Here are some points, each followed by its number:
[ 73 -26  83 -34 -30 -27 -26 -24 -22 -38  49 -24  -4 -47 -24 -20 -22 -29] 0
[-20  12  -4 -18  63  22 -13 -20   1  54 -30  29   3  50  37  15  44 -21] 1
[  2  50 -39 -16  31 -14  10 -21   1   8 -13  25   7 -23  30   4 -11   3] 2
[ 34 -30  19  41  -4  -9  22  44  34 -17   8  -1  26 -20  -4 -27   0  35] 3
[-13 -22  -7 -39  -3  13 -16 -28 -16  -1 -34  27 -12 -28  23  -6 -28 -23] 4
[-20 -16  -4   3 -33   4  72  74  69 -18  -5  -8  64  -5  -7  11 -11  61] 5
[-33 -34 -13 -34   6  17 -49 -29 -33  21 -22  54  -8  -2 -24  -2  -8 -23] 6
[-44  45   3 127 -26 -28 -30   2   0 -44 -17 -33 -13 -11   9 -40 -20 -21] 7
[-24   2  -3 -27  69  44 -18 -19 -15  51 -14  31  -1  50  17  22  58 -36] 8
[-43  45   3 117 -21 -28 -28   1  -1 -42 -18 -29 -14 -10  20 -37 -19 -22] 9
[  9  32 -14  12   3 -17  33  -7  14 -12   3 -16 -10  -9   5   3  -9  -5] 10
[ -6  -8   6  40 -10 -33  55  70  55 -40  12 -10  48 -25  -5 -14  -3  47] 11
[ 40 -14  74  12  -6 -32 -30  38 -12 -51  66 -15   2 -32 -21 -23 -20   2] 12
[ -9  25 -17 114   7 -41   4  17 -13 -62  16 -28 -13 -36 -21 -33 -31 -23] 13
[ 90 -32  63   9 -26 -32  -2  10  -4 -36 102 -40 -16 -37 -16 -13 -34   8] 14
[-23  12 -29 -48  45  46 -30 -37 -24  66 -30  22  -6  68   4  46  71 -30] 15
[-38 -15  23  -6   6  57 -30  -7 -27  46 -13  18 -21  40 -14  16  31 -23] 16
[  2  39 -24  17   5 -16  39  -7  18  -7  -7 -18 -15  -3  12   7  -3  -5] 17
[ 37 -37   6 -20 -34 -22   6   5   5 -33  88 -35   5 -28 -45  -6 -26   0] 18
[-18 -14 -20 -34  32  23 -25 -31  -9  34 -29  23 -20  38  18   6  34 -43] 19
[ 32 -23  22 -53 -15 -32 -24  -5  -8 -23  73  26  21 -28 -24 -11 -23   3] 20
[ -8 -16 -23 -21  43  54 -18 -22 -21  97  -4  45  -8  61 -19  24  61  -3] 21
[ 42 -45  84 -26 -28 -35 -29 -11 -30 -52  26  -6 -27 -47 -30 -33 -31 -26] 22
[ -1  32 -24  11   4 -12  33 -10  14  -6 -12 -13 -15  -5  14   6  -6  -7] 23
[-19  16  -2 -15  73  23  -9 -19   4  60 -30  20   5  57  45  10  47 -19] 24
[-20 -14 -20 -33  34  35 -28 -37 -13  44 -37  26 -27  46  21   7  42 -48] 25
[-15 -22   7 -13 -22 -25   9  28  15 -59  15   6  -2 -28   8  36 -19  -1] 26
[ 61 -43  22   1  34 -51 -11  16   8  -8  52 -21  -5   2 -26 -17  32  -4] 27
[  1 -43 -50 -33  -4  97 -17 -33 -48  68 -11   4 -53  50 -49  15  51 -26] 28
[-28  36   3   9  20 -23 -18  -9  -9 -16 -25   4 -26   3  99  -9   0 -32] 29
New points follow, each followed by the number of its nearest point above by angle.
[-18 -14  -2  11 -35 -10  85  88  81 -23  -1 -13  71  -8  -5  11 -17  75] 5
[  7  44 -26 -18  24 -17   7 -19   2   1  -7  23  11 -27  27   2 -14   4] 2
[-25  15 -30 -50  45  43 -31 -38 -24  60 -33  18  -6  68   7  48  70 -33] 15
[-21 -22 -19 -46  -9  -4  -7  23   6 -20   0  24  31 -19 -33  49 -18   1] 26
[ 27 -26  13  32  -7 -13  28  44  40 -17   4  -1  35 -22  -4 -23  -4  41] 3
[ 52 -50  97 -23 -29 -40 -26  -6 -30 -60  35 -12 -28 -53 -33 -36 -33 -24] 22
[ 14 -16 -35 -17 -48 -38  89  60  43  -2   8 -47  50 -20 -31  19 -53 127] 5
[ -4 -25 -24 -17 -23 -22  93  89  64 -21  15 -16  86 -32 -35   8 -38 109] 5
[ 40 -12  80  20  -4 -31 -31  43 -13 -54  63 -20   0 -32 -20 -24 -19   1] 12
[-44  64  -7  11  25  -6 -14  -1 -18 -40 -28   0 -17 -17 106  -2 -22 -25] 29
[ 30 -37   4 -22 -33 -20   1   2   1 -30  75 -30   2 -27 -43  -7 -24  -3] 18
[ -6  -8 -22  64  -1 -17  14  25  13 -30  -2 -10   0 -17  -5 -29   5  -8] 13
[-14  -8 -32  -5 -34 -25  84  50  77 -23 -15 -10  80 -29 -14   2 -46  85] 5
